500 stands for zero in the data rows.
Some points, one per row:
415|630|641|499|483|448|473|471
424|653|593|499|437|457|456|446
277|941|849|517|406|354|424|400
658|321|161|479|407|657|540|510
382|661|720|510|551|409|453|442
379|727|697|496|523|406|384|465
750|000|135|486|583|663|603|599
517|438|494|513|530|500|525|525
461|640|490|502|385|487|466|506
455|574|556|511|481|475|472|467
226|648|999|571|888|239|472|520
669|296|127|475|407|647|543|537
313|704|901|535|649|338|436|463
520|462|433|503|478|522|515|511
465|413|694|537|710|435|505|549
387|712|729|514|491|411|446|441
512|499|490|481|501|509|511|508
311|809|915|547|561|339|460|464
250|999|812|500|324|349|398|361
557|511|291|469|349|567|488|476
334|838|575|459|277|458|423|388
Here are 11 more points, each followed by its number:
455|426|756|519|688|455|516|533 0
673|297|094|463|368|634|547|548 1
529|410|552|521|612|493|501|521 2
667|209|276|494|580|603|567|572 3
330|624|950|541|689|340|459|502 4
786|051|013|482|489|702|596|589 5
542|273|652|536|737|456|544|596 6
492|422|627|522|645|462|542|531 7
408|675|671|524|487|426|461|470 8
216|999|883|495|330|304|371|352 9
561|522|232|471|270|581|495|458 10
Which two of these numbered points are nearest to each point below, looking only along the 2 directions in which the first points spread most? Their numbers follow each, nearest first.
127|999|957|526|344|278|350|342 > 9 8
639|216|301|506|566|599|554|597 > 3 1
385|718|640|492|449|387|478|434 > 8 7
536|633|152|435|164|607|461|409 > 10 1
340|726|670|505|463|417|459|459 > 8 4
403|692|626|493|443|446|452|455 > 8 7
Here are 11 other points, each followed by its number:
483|567|483|484|439|485|453|467 0
578|017|564|541|884|515|596|688 1
453|554|599|510|566|471|497|531 2
466|798|325|466|203|535|444|401 3
322|877|717|505|378|403|407|409 4
544|247|604|518|736|482|552|564 5
610|435|199|473|342|595|510|470 6
318|699|945|534|661|304|447|469 7
545|396|470|498|539|520|503|529 8
505|550|370|483|369|536|487|473 9
659|430|079|459|273|685|543|466 10
The same question for these:
321|880|749|487|393|404|414|430 > 4 7
418|871|396|465|194|510|417|384 > 3 9
745|000|245|500|707|646|606|636 > 1 5
712|000|299|502|720|619|618|646 > 1 5
650|287|171|506|451|621|550|549 > 6 10
706|061|216|500|634|629|592|594 > 1 8
